Named moves (each a turn or a mirror), then the moves between two rows, first move first; the first pair answered:
move lom:
[  5  33  24  14 -12 -17   7  21 -12  24  10  20  -2 -18  -3 -25  -3 -10
   1   0   0  -9 -10 -14] -> [ 18  21  27   1 -14   2  -1  10 -36  11   9   7  -3 -20 -15 -11 -24  -4
  -1   7  -5 -10  -5 -21]
[  0  -4   0  19  -2 -16   2  29   7  15  -3  13  -4  26  13  -2  -4  12
  -6   2  10 -27 -24  -2] -> [ 13 -16   3   5  -4   3  -5  18 -19   2  -4  -1  -6  23  -2  13 -27  21
  -9   8   5 -29 -20  -9]
[  7 -30  -7  -9  -6  13   3 -26   3 -19 -14  -1   1 -12  -1  19  11   1
  -2  18  20  -3  12  -6] -> [ -4 -18  -9   3  -4  -7  11 -14  26  -7 -13  12   1 -10  13   5  34  -7
   1  12  24  -2   7   2]
move zifak:
[ -3  22  -4  10  12 -13 -10  16  -3  25  17   3   9  20   8   8   7  -6
  -1  -4  -6   4  -3  11] -> [ -2  13  -3  15  10 -13 -14  12  -6  21   3   0  14  24  11  13  11 -11
  -2   1   7  -5   4  14]
[-10 -25 -12   0 -25   3  25 -13  12 -16   1   3  -4  -4 -12  -9   6 -19
 -15  -6  11 -11 -13 -25] -> [ -5 -28 -12  -3 -23   8  21 -16   1 -19   1  -2  -5   1 -16   0  -6 -17
 -15  -3   9 -14 -12 -26]
[ 12 -18  -8  -5   0  11  -7  -5 -20 -12  -9 -14   0  10  -5  18  -8   1
  -1   6   1 -11  10   6] -> [  5   7 -11  -7   4   6   7   7  -6  -4  25   3 -13  -3  -8   6  -8   6
   4  -5 -25  11  -6   1]
[ 24 -14 -24  -9   1  13 -13  -7 -10 -14  -1 -19  -2 -12   1  18 -17  12
  -9  -5 -13  -9   2   2] -> [ 13   6 -25  -6   1   0   5   7  14  -4  22  -1 -11 -25   6  -2  -2  12
  -8 -17 -27   7 -11   2]
move darul:
[-17  -3 -11  13   3 -24   6  12  23   9 -19   7   2  16  23   1  23 -10
  -1  -8  15  -9   7  11] -> [  8 -14  -7 -17   3  12  -3  -8 -27 -13  -3 -17  -8   8  -9  29 -33   7
  -3  -2 -12  -4   6  -7]
[  3   8  16   4 -10 -10   8  12 -16   1   4  -1  -6 -11   1  -2  -1   4
  17  10  -5   0   4  -5] -> [ -1   3   0   8  -6 -17   6   9  -6   0  -2  -3  -8   0  11   3  18  -5
  16  14  -1 -11   6   2]
[ -3   5 -17  -9   3 -11  12   1  13   6  14   7  -3  -3   3  -3  13  -6
   0  -1 -10   7  -4  -1] -> [  3   2 -18 -17   5   0  10  -5   1  -1  18  -1  -5  -2  -4   5   0  -3
  -1   2 -17   8  -3  -5]
[ 1  1 -7 -5 -4 -6  9 -6  2 -7 -1  3  8 -2 -1 -1 20 -4  4 -1 -3 -7  4 -4] -> [  7   3  -2 -11  -5   2   8  -9  -7 -10   3   0   8  -7  -9   1   7  -1
   5   0  -8  -4   2  -8]
move Gul:
[-2  7  5 13 -3 -5 -3  1  4  3 -6  2  8  4  0  1  0 -8  4 -8  4 -4 -4  4] -> [  1  10   4   7   0  -2  -3   1  -3   2  -1   1   3   5  -3   3  -7  -5
   5 -10  -2  -4  -6   4]
[-14 -13   4  -5   2  11   3  -2   4   3  -1  13  14 -19   8   3  -5  -4
  12  -2 -11  10  -5   9] -> [-16 -13  -4  -1   6   4   1  -1   8   4  -4  11  11 -10  14   7   3  -9
  12  -3 -11   5  -5  14]
[ -6 -10 -11   2 -15   3   3  -7  19  -2  29  19 -28  -5  -7  -8  -8  13
  15   2 -19   5  -3 -12] -> [ -9 -15  -8   6 -20   1   6  -6  28  -4  21  21 -23 -10  -3 -15   3  10
  13   3  -8   6   1 -12]
[  0 -15 -14  -2  -6   5   1  -7  -1  -9  -4 -11  -2  -4  -1  -4  11  -9
  -6   8   6  -4  -2  -3] -> [  3 -11 -16  -5  -2   8  -1 -10  -9 -10   2 -14  -6  -1  -5   1   1  -6
  -3   5  -3  -5  -5  -4]

(two moves a pair)
[ -5  -6 -16  -4  -1   8   1  -3   4  -4  -8 -12  -3   3   9   6  18   0
  -8  11   4 -11   8  -3] -> [ -6   6   9  -5  -9  13   8   5   2   3   4   1   1 -20  -1 -14   4   8
 -10   2  -1   5   1 -10]	darul zifak
[  0  -8 -33 -22 -12   4  14   3   9   9  29   7 -29   3   7  23  24  13
  -4 -11 -21  12  -8 -15] -> [ 11 -20  -6 -30 -25  24   8  -5 -17   1  20   0 -19 -13  -6  22  -2  24
  -9  -5 -11  16  -1 -27]	zifak darul
[-19  -2   4  26  12   8  11  18  22   6 -29  11   9  -5  32  14  27 -30
   1 -14  26  -1   5  16] -> [ -8  -1  43  17  -2  28   9  16  -5   3 -27  13  19 -30  13   1  -7 -16
  -2 -17  27  14   8   1]	lom darul
[ -4  -9  -5   1 -11   0  13  11   8  -7 -11  17  -6 -26  19   1  12  -2
   3   6   5   8  -7  -5] -> [  3 -17 -16  -2  -3   6   0   2  -9 -11 -20   1  -9  -4  16  23  -2  -5
   6  12   2  -8  -3  -2]	zifak Gul
[ -1   6 -12  -9   7   0   8  -2  17  -1   2   5 -11   7   5   8   3  -7
   6  -7 -22   5   2   8] -> [ -2   4  12  -8  -8   5  13  -1  18  -2  -1  12  -1 -13   3 -10   4   0
   1  -7  -6  17   5   1]	darul Gul
[ -1   2  21  10 -10  -1  -4   4   6   0 -18   6  10   6   9  -5   2   1
  -6  -1   9  -1  -1   7] -> [  8  -6   9  -1  -5  11  -9  -7  -8  -8 -16  -6   5  13   3  13  -9   4
  -6   4   2  -6   2   4]	darul Gul
[  6  -6  27  -4  -5  10 -12  -7 -10 -17   1   3  10 -20 -18   3  -8   9
  -7  -1  -3   5   9  -9] -> [ -6  -9  -7   6   3 -12  -5  -3  24 -13  -6   5   4  -3   5   7  36  -6
  -6   0   3  -6   9   6]	zifak darul
[  0 -14   9  -3 -13   6  -2  -9   7  -6 -14   1  10 -24   9  -4  11   1
 -14  12  26  -2   8  -3] -> [  1   7 -30  -9  15  -2  -6  -6   2  -1  15  -4 -16  10   7  22   1  -6
   1   2 -17  -9  -8   5]	Gul zifak
[ 22  -5  38   0 -20   9  -8 -12 -29  -8  17 -13   9 -15 -31  -5  -4  -4
   7  12  -2 -11   1   8] -> [  5  21   8  18   2 -23  -6   5   0  13  27  -3  -4  17 -12  -5  21 -20
  19   0 -20 -20 -11  27]	lom Gul
[ 31 -12  -4 -25  -4  15   2   2  11  -4  21  -8 -16 -12  13  20  20  -2
 -13   7 -21  -2   7  -6] -> [ 25 -19  -3 -13  -4   3  -2   2  20   1   0  -9  -8  -4  24  18  35  -9
 -14  11  -2 -13  13   1]	lom zifak
[ -7   2  20   8 -11  -5   3   3   5   6  -9   4  12  -9   7 -19   3   3
  -1   5  28  -1   6  -2] -> [  4   4  21  -7  -8  12   1  -4 -15  -1  10  -1   4 -15 -10  -8 -23  11
   2   3   5   8   1 -11]	lom zifak
[  1 -20 -14   9   7  -8  -2 -10  14  -8  -5  -5   3  -8   5   6  32  24
  32   7  -6  14  27  -8] -> [ -1   2   7  11   6  -9  -2   0  10   3  10   7   3 -18  -3  -9  11  31
  37  -5 -18  27  16 -11]	Gul darul
[-1  6 -7  0  1 -2 -1  4  9  5  2  0 -7  0  0  2 12 -4 -5 -1 -6  3 -2  0] -> [  2  -1   3  -3  -7   5  -1   2   5   1   0   1  -3 -11  -3  -2   6   0
  -9   2  -1   7   0  -7]	darul Gul
[-11 -11  -5  13   7 -11  -1 -11  20  15 -12  -2  -9   4   4   5   1   1
  -8  -7   0  11 -14   0] -> [ -3 -16   5   5   3   2  -7 -17   1   9 -13 -10  -6   2  -7  10 -20   6
  -9  -3  -2  10 -11  -7]	zifak Gul
